In the rows, zero is written as 128.
One turn moves every row onto another: examples first, then more rows asked:
Geme: 115,118,153,99,118,123,177,132,153,149,129,151,119,128,134,91,153,137,104,119,96,145,136,162,119,156,89,108,114,128,88,159,137,160,79,110,167,149,129,129,132,121
ruk: 126,121,125,135,130,138,145,150,120,124,111,124,128,109,124,155,122,151,118,90,111,128,140,140,91,85,155,132,125,123,115,107,112,156,141,148,159,119,169,124,142,131
gidum: 121,110,151,117,136,100,159,102,152,128,144,104,104,109,126,105,113,116,110,119,95,134,109,162,108,121,100,108,134,148,86,141,126,167,80,133,185,118,158,131,160,153
Suves: 125,100,118,125,127,105,160,157,140,96,112,162,166,104,122,136,154,123,92,124,110,130,140,151,131,149,141,119,105,105,100,141,97,156,121,107,136,142,170,163,134,120
foga: 131,115,132,120,115,118,144,156,123,143,99,118,118,110,116,164,121,104,113,109,119,138,122,141,79,71,136,127,122,116,97,119,102,142,125,155,173,118,174,142,139,122
vafel: 106,100,150,118,131,123,172,114,100,105,129,130,102,117,137,146,101,106,91,112,87,147,109,118,61,114,107,127,109,121,105,146,118,143,108,98,173,140,163,126,134,122
Dipa: 112,98,152,103,122,143,159,117,150,137,143,130,96,107,120,119,125,132,121,100,87,132,109,138,79,128,102,123,115,164,111,155,117,153,84,122,160,115,137,101,168,137
gasor: 122,117,157,109,139,101,156,121,187,158,130,132,118,116,121,76,140,121,125,120,94,142,113,172,116,143,97,116,134,127,88,153,118,180,77,129,165,129,151,130,141,117
foge: 125,111,154,101,115,117,161,129,154,165,114,151,113,135,129,114,153,135,97,127,89,143,142,153,118,136,103,124,127,110,77,156,134,155,73,115,162,135,115,148,118,100
lunad: 125,105,134,131,162,81,170,140,165,81,116,155,147,106,108,109,121,134,100,137,85,121,108,140,108,139,142,133,105,116,107,153,94,179,126,106,152,129,176,112,142,118
nisu: 133,124,160,123,135,113,152,137,170,166,106,138,119,110,119,80,139,160,137,107,98,142,120,158,93,118,125,130,148,90,104,148,108,183,96,124,138,141,142,133,123,96
fol: 119,77,117,114,119,113,147,168,165,109,97,174,164,111,113,135,129,106,113,111,102,140,118,136,95,142,134,127,102,117,112,158,79,159,112,117,138,126,177,135,139,90
Zatop: 118,90,138,125,132,107,173,129,144,114,122,160,159,91,103,142,160,112,94,114,106,117,127,155,120,139,121,125,106,110,105,139,93,156,118,90,129,140,173,158,125,134
piba: 109,108,156,116,114,133,186,128,123,133,129,120,112,113,130,100,117,145,112,92,112,142,116,159,102,132,85,91,115,142,102,149,125,153,87,110,174,153,153,122,144,150
bibad: 121,125,126,135,133,136,148,134,112,126,129,121,117,111,129,151,118,150,117,83,108,120,134,139,95,95,135,127,130,133,114,105,117,155,129,151,167,122,176,124,154,146
kasop: 127,104,131,123,144,80,162,168,174,98,115,163,151,116,108,129,135,124,93,150,79,129,117,144,118,127,143,141,104,112,86,147,89,168,124,120,154,120,177,131,143,102
Bes: 123,108,134,97,127,133,145,115,174,139,134,148,117,116,136,89,143,130,127,104,96,145,129,150,96,168,111,119,120,138,111,162,130,173,76,126,154,125,126,116,159,108
ginu: 123,119,134,119,113,124,154,147,115,148,109,117,109,113,123,157,112,104,121,95,121,134,108,141,79,82,113,126,124,126,100,118,102,142,113,155,178,124,180,137,148,134
ruz: 120,97,111,126,119,124,128,172,152,128,92,162,163,100,115,136,137,124,125,98,103,130,133,134,99,118,150,138,115,114,121,143,84,168,138,145,143,132,175,117,137,104
Gir: 108,106,162,127,141,122,178,102,119,130,135,115,111,98,121,142,110,108,107,103,98,134,99,144,83,97,106,135,130,115,103,127,101,157,114,97,156,137,184,149,121,137
Vazo: 123,121,131,135,129,109,144,170,105,113,98,126,119,131,131,146,109,136,97,115,101,142,139,130,82,84,141,112,115,118,99,125,120,143,132,151,189,130,169,114,139,121
ponus: 129,112,123,116,120,87,149,172,160,133,104,154,151,110,108,150,142,107,98,142,87,127,127,142,114,95,139,150,113,105,80,137,95,165,135,148,172,124,176,132,132,108
sines: 116,129,137,130,132,112,152,159,101,118,113,127,100,133,131,141,106,135,99,113,97,133,127,123,79,90,122,116,116,132,99,130,118,140,122,153,193,131,172,106,152,133
Muz: 111,106,146,137,160,121,156,97,122,95,140,117,108,104,134,126,95,129,111,99,83,135,107,126,71,117,131,135,129,123,121,132,110,169,119,106,158,127,175,118,144,130
Gilo: 119,73,120,110,119,99,160,143,151,98,97,170,154,115,119,142,120,84,99,119,94,141,108,134,81,148,117,127,92,123,107,162,98,155,99,103,156,127,165,127,136,102
kir: 140,114,119,109,120,111,137,117,153,123,105,144,126,131,155,95,117,141,116,111,98,157,142,141,88,148,137,121,141,99,103,154,145,182,80,133,166,133,122,137,136,91
zoma: 131,117,161,121,143,110,148,129,181,168,110,131,115,114,117,80,141,149,133,111,96,139,117,164,113,133,118,126,142,104,97,151,107,181,83,125,145,130,138,134,129,99
Fise: 138,106,124,106,124,121,141,118,163,131,112,141,117,128,145,92,126,147,120,107,99,153,138,143,96,163,129,117,127,108,105,160,139,177,74,128,162,129,115,128,148,88
kudug: 126,115,156,104,112,115,149,131,147,167,113,158,114,131,130,125,160,128,98,132,78,142,144,147,99,119,113,137,137,105,79,150,135,154,79,118,154,131,115,149,115,100
Zovo: 130,116,104,126,114,100,146,173,118,101,97,153,160,110,134,137,146,126,92,125,108,136,151,138,117,131,148,122,104,96,97,139,112,158,137,137,168,152,163,136,137,119

gidum turns into piba
foga turns into Vazo
Zatop turns into Gilo
Where do these go?
Muz turns into Gir
gasor turns into Geme
ruz turns into ponus
sines turns into bibad
zoma turns into foge
fol turns into kasop
nisu turns into kudug

One turn moves every row onto another: examples first, then more rows asked:
gamu: 120,154,117,95,157,93,122,85,85,141,121,142,126,134,140,141,127,142,158,106,161,127,117,69,127,121,104
git: 128,108,123,101,121,124,124,98,89,129,146,165,105,114,133,109,106,111,158,114,143,119,79,137,140,92,124
Kupot: 166,150,120,121,120,109,139,99,93,170,126,168,153,122,129,123,106,128,120,115,126,123,131,88,151,153,144
zefik: 153,122,135,134,118,124,87,118,81,141,124,117,120,124,140,145,106,133,123,129,137,105,113,131,143,169,139
nupum: 81,111,139,125,110,111,136,115,83,123,137,142,118,118,136,115,110,138,117,123,142,138,97,131,159,161,122
Dab: 153,120,138,127,120,131,89,96,86,133,121,114,111,118,139,147,115,119,122,120,151,100,108,141,135,164,125
komop: 131,156,129,139,116,131,138,114,100,148,98,120,124,146,150,164,114,135,140,119,133,94,139,87,151,108,119
Pite: 130,157,142,112,119,142,143,101,104,132,96,115,128,135,151,162,123,120,148,113,140,113,139,105,151,107,97
nagu: 109,161,119,103,130,133,149,81,63,153,99,155,119,125,130,149,126,109,157,109,157,114,116,72,133,150,136
kufa: 131,158,134,127,118,132,140,122,97,142,99,116,136,146,151,159,112,138,146,120,128,109,140,90,157,109,115
ded: 109,156,127,108,118,123,144,94,82,167,103,170,109,118,134,165,119,112,157,122,145,127,136,74,132,153,144
bem: 103,146,129,127,132,112,120,106,117,132,101,162,121,108,113,92,117,132,182,129,132,118,98,73,150,126,124
kepir: 126,108,116,125,108,129,128,104,81,146,140,174,96,118,128,116,100,109,152,121,138,101,81,125,141,102,151
ropuv: 100,146,137,119,126,125,126,95,121,130,96,166,114,99,112,99,124,115,183,127,137,121,100,85,147,131,119
Zil: 114,160,114,97,149,118,138,77,64,140,108,141,127,133,134,137,129,124,157,102,165,113,107,70,131,135,116
peb: 101,148,134,119,131,121,125,102,116,128,99,162,122,104,112,92,120,124,184,128,134,122,97,80,151,130,120
Beb: 154,123,144,112,124,126,88,113,85,128,125,113,128,118,142,142,110,128,130,125,140,121,113,143,143,166,121
rimo: 168,150,130,100,126,107,138,98,103,159,129,165,159,116,133,123,109,127,126,114,127,144,135,100,152,149,126
lafi: 130,154,131,139,115,135,138,100,105,146,96,120,114,141,148,168,121,124,139,114,142,90,138,93,145,105,112
tibos: 101,143,135,127,123,121,123,91,128,136,97,169,104,97,111,104,124,116,179,128,139,115,103,83,142,128,121
Ler: 131,159,139,113,120,138,142,116,99,135,98,115,137,140,152,158,116,130,149,117,131,119,141,100,157,110,105
davu: 167,146,117,126,128,113,135,60,102,162,124,161,130,118,126,125,124,111,112,97,154,98,118,95,133,140,124
Bub: 84,105,132,143,111,102,127,96,96,129,139,143,96,118,136,123,116,137,109,118,155,115,94,127,146,150,118
kives: 82,111,131,137,112,105,133,117,80,127,139,141,116,125,136,114,108,145,113,123,143,125,94,121,158,159,129
Bepu: 129,108,124,110,113,117,123,126,89,142,148,174,111,117,135,115,93,124,160,129,126,130,92,128,148,100,144
turu: 82,105,140,131,110,107,130,95,99,124,139,144,98,112,137,125,119,129,113,118,155,127,98,136,147,152,112
Sadud: 153,121,144,114,124,130,89,100,87,127,123,112,119,116,141,144,115,120,127,120,149,112,109,146,138,164,117
nidur: 154,123,139,122,121,123,87,122,82,135,125,115,128,122,142,143,104,134,127,130,134,117,114,135,146,169,132
Levo: 130,154,138,125,117,141,141,93,108,138,95,118,117,135,149,166,125,117,143,111,145,99,138,102,145,105,101
pul: 103,142,131,136,125,113,118,95,130,139,101,169,103,102,112,103,122,123,178,130,137,110,104,77,142,125,125
paviv: 84,107,128,146,112,101,128,107,87,130,140,142,105,125,135,118,111,144,110,120,149,114,92,119,151,153,127
mup: 166,148,112,134,122,112,138,81,93,172,123,165,139,124,126,125,114,121,113,106,140,99,122,85,142,149,143
mez: 81,108,143,121,109,111,134,104,93,121,137,144,109,112,137,121,115,131,117,121,148,139,100,137,154,157,114
seve: 127,108,119,114,116,130,128,94,84,136,141,167,97,116,129,112,107,105,153,114,147,104,77,132,138,96,135
tega: 168,145,126,105,133,112,134,58,111,151,127,158,137,112,130,125,127,109,118,96,154,119,123,107,134,136,106
bero: 127,108,118,123,107,122,126,121,84,149,144,176,103,119,131,116,94,119,155,129,128,114,89,123,146,104,155
Rilip: 120,149,124,101,145,84,118,97,104,154,124,156,118,126,143,156,121,146,159,119,150,141,137,72,125,124,112
sive: 104,143,128,136,130,108,116,104,124,137,103,166,112,107,113,98,119,133,179,131,134,111,101,72,145,124,126
Sovoz: 153,121,134,136,118,127,88,106,84,140,121,117,111,122,138,147,110,125,121,124,145,95,109,133,137,167,136
tose: 115,149,130,107,125,99,129,102,103,166,115,170,108,119,140,168,116,130,158,128,143,141,147,73,128,139,132
Lelup: 168,147,133,92,132,109,135,78,111,149,130,160,151,110,133,123,120,117,126,104,141,142,131,110,143,140,107
Tubek: 130,108,126,99,120,118,122,115,91,131,149,168,112,115,136,111,100,121,161,123,133,133,88,135,145,94,129

ded turns into nagu
Bepu turns into bero
Where do these go?
sive turns into pul
paviv turns into Bub
Levo turns into Pite
nidur turns into zefik
davu turns into tega

One turn moves every row onto another: examples first, then more rows asked:
Ropam: 128,87,126,136,115,139,112,131,156,109,145,160,136,121,140,132,139,146,139,139,137,103,76,107,140,114,136,178,121,117
nelu: 127,136,105,143,109,129,133,116,158,125,103,138,106,79,123,116,147,170,117,147,105,132,111,112,166,111,106,159,129,145
memad: 122,128,132,127,115,117,134,123,180,113,107,141,121,152,153,138,123,125,115,129,139,94,109,111,145,121,83,124,122,142
fif: 144,141,117,102,142,141,152,99,147,117,111,144,145,132,147,134,115,153,144,145,116,97,136,152,146,93,97,152,96,144
tof: 129,142,118,114,163,140,150,102,150,116,105,134,132,155,140,125,118,140,159,142,118,114,123,145,142,93,94,139,118,141
Kaba: 90,141,118,122,127,176,129,124,130,126,122,135,129,152,134,141,143,135,134,158,141,117,123,97,93,112,131,113,111,165
geta: 124,117,133,139,120,127,122,110,169,103,115,134,108,159,152,142,117,147,137,130,135,89,92,105,151,124,86,136,113,159
zeter: 134,130,102,150,120,146,153,117,145,135,123,137,107,77,119,126,137,171,116,143,94,139,119,119,144,111,109,152,120,125
Gek: 127,104,142,135,129,145,152,133,125,123,115,113,149,126,143,107,125,147,154,132,122,148,156,111,123,116,127,162,127,165
tuge: 132,78,119,136,100,138,116,138,154,131,131,140,132,112,134,137,136,133,152,153,144,91,94,92,134,104,138,166,140,126
Sar: 129,116,140,174,94,170,131,125,127,125,114,169,123,107,153,117,164,153,150,161,145,115,129,97,147,125,123,149,91,167
pivo: 135,119,131,122,128,128,107,121,173,110,117,137,115,145,143,126,110,162,124,135,139,93,91,105,154,122,91,122,127,159
kon: 147,74,114,127,106,148,123,130,149,128,145,162,143,112,132,129,143,151,151,145,137,102,87,106,121,111,141,165,134,136
bod: 119,117,128,143,121,134,110,124,171,96,107,131,108,145,162,132,129,152,130,136,143,101,86,88,138,135,84,138,109,146
Lozad: 106,116,123,119,129,113,113,118,150,104,118,133,112,143,149,130,133,155,121,110,135,91,87,121,141,123,98,135,93,136
Tafi: 113,138,115,106,93,131,125,105,166,146,132,150,102,109,151,126,118,121,142,134,91,112,110,104,122,102,110,122,106,155
das: 154,135,108,110,161,137,160,110,157,121,109,152,130,142,153,120,115,150,151,164,115,129,123,130,144,99,94,160,113,138
Bomi: 132,126,120,102,143,164,117,106,143,133,169,118,134,111,153,118,156,164,145,163,110,114,123,113,137,84,133,151,109,124
muso: 122,118,117,96,138,162,123,114,122,128,149,130,144,93,148,121,146,140,142,159,132,108,118,121,125,71,135,145,102,117
kam: 147,129,135,168,85,147,132,118,123,122,119,170,140,97,153,116,163,158,137,179,131,100,122,112,146,128,117,153,115,151
kigat: 115,125,135,155,110,133,155,108,149,129,114,144,151,141,142,108,139,157,159,161,128,109,169,117,114,97,125,158,79,138
mamo: 116,121,139,134,105,118,166,103,135,121,127,130,143,150,144,121,131,154,158,152,122,95,165,119,110,104,115,143,99,133
tiz: 102,122,114,127,125,177,122,130,125,143,130,124,149,148,139,131,142,134,146,158,135,120,119,94,89,101,124,109,116,156
Zanu: 134,138,120,159,96,150,132,130,132,124,137,178,122,90,158,135,183,148,136,167,127,116,134,93,144,124,111,139,100,149
nipa: 127,121,116,118,128,176,119,122,124,135,156,130,148,95,154,115,162,151,152,166,123,110,121,113,128,67,122,153,118,128
tegi: 150,134,81,147,113,139,134,114,158,117,133,146,115,135,157,159,176,158,143,147,141,103,111,101,142,100,142,165,124,125
Soko: 144,117,116,156,109,130,120,120,137,116,106,162,149,97,147,107,170,154,144,163,139,114,134,91,160,121,128,157,80,169
podir: 91,146,94,112,114,144,145,155,171,146,120,129,127,123,128,141,118,146,139,150,114,126,111,89,154,123,122,113,105,148
vud: 99,120,93,120,129,172,144,145,116,143,121,130,139,125,131,139,131,121,131,162,134,100,131,113,100,105,126,131,106,166
bogu: 113,124,127,117,126,169,124,138,136,152,138,131,148,150,124,119,157,119,143,153,149,111,142,104,100,102,127,128,121,159
pigif: 127,131,106,115,166,125,149,104,159,106,90,139,138,139,147,130,131,150,152,145,103,107,123,138,145,103,97,152,100,138
dar: 127,127,95,132,119,136,138,136,145,132,113,136,107,67,112,114,148,170,131,146,112,127,122,111,159,112,110,169,109,151
tef: 102,118,154,138,100,126,156,121,140,124,117,150,147,145,156,126,135,160,165,142,126,95,158,134,121,94,123,145,100,138
Sele: 127,112,149,122,126,126,128,103,176,121,105,142,107,135,156,125,120,150,114,130,135,106,111,103,137,136,79,144,112,159
rifoz: 102,151,102,118,105,115,128,148,170,136,109,141,137,125,118,133,137,149,165,146,110,132,114,94,144,131,127,111,116,154
gilu: 102,132,113,129,133,170,127,136,113,148,125,125,135,158,129,124,151,148,142,166,122,110,138,108,105,103,122,105,123,149
gato: 151,127,90,142,117,131,144,128,147,115,131,146,128,132,168,148,182,161,160,134,138,102,99,100,148,98,135,158,126,126
ramob: 118,116,109,125,156,177,122,135,133,135,131,119,132,154,141,138,155,134,145,151,149,122,134,115,101,120,131,120,125,147
komu: 123,107,140,130,129,156,150,142,130,129,117,109,156,130,162,112,127,164,144,138,133,149,151,110,126,120,113,167,120,150
Peza: 93,121,111,124,151,177,135,127,135,139,116,120,143,151,131,117,139,136,127,154,129,107,132,97,93,112,128,128,97,140
rafuv: 134,132,116,163,106,161,133,132,130,112,124,176,136,94,147,112,166,150,132,168,147,117,124,109,144,133,142,160,88,140
Sofi: 143,94,106,107,138,166,101,123,129,138,143,124,140,102,134,116,146,154,135,153,120,110,127,110,137,70,121,157,111,124
matu: 109,131,92,112,103,123,135,154,167,134,117,138,119,125,142,129,132,156,149,150,100,133,118,97,168,133,126,106,112,151
niz: 130,128,129,169,78,146,128,131,128,121,115,166,125,105,154,116,169,164,138,166,140,128,127,104,149,127,129,152,106,166
dor: 117,137,125,114,106,142,120,102,158,147,136,164,111,114,137,130,113,117,145,131,88,127,112,101,133,111,101,124,96,151
kema: 131,147,87,123,117,128,133,128,133,128,103,135,121,94,116,125,156,166,122,152,94,135,116,119,159,126,107,157,115,129
bima: 117,126,126,126,133,133,125,127,179,103,120,149,105,134,148,125,115,153,119,128,132,88,99,94,160,126,89,142,89,150
nade: 131,121,129,171,88,145,123,144,149,127,122,164,138,102,148,119,189,151,133,147,125,114,127,109,158,135,119,151,114,152

bod turns into Kaba
kam turns into pivo
Where do these go?
Gek turns into gato
kon turns into matu
podir turns into kigat
niz turns into geta
tuge turns into rifoz
zeter turns into das
tof turns into nipa
fif turns into Sofi
dar turns into pigif
rafuv turns into bima
dor turns into komu
Lozad turns into vud
Zanu turns into Sele
nade turns into memad

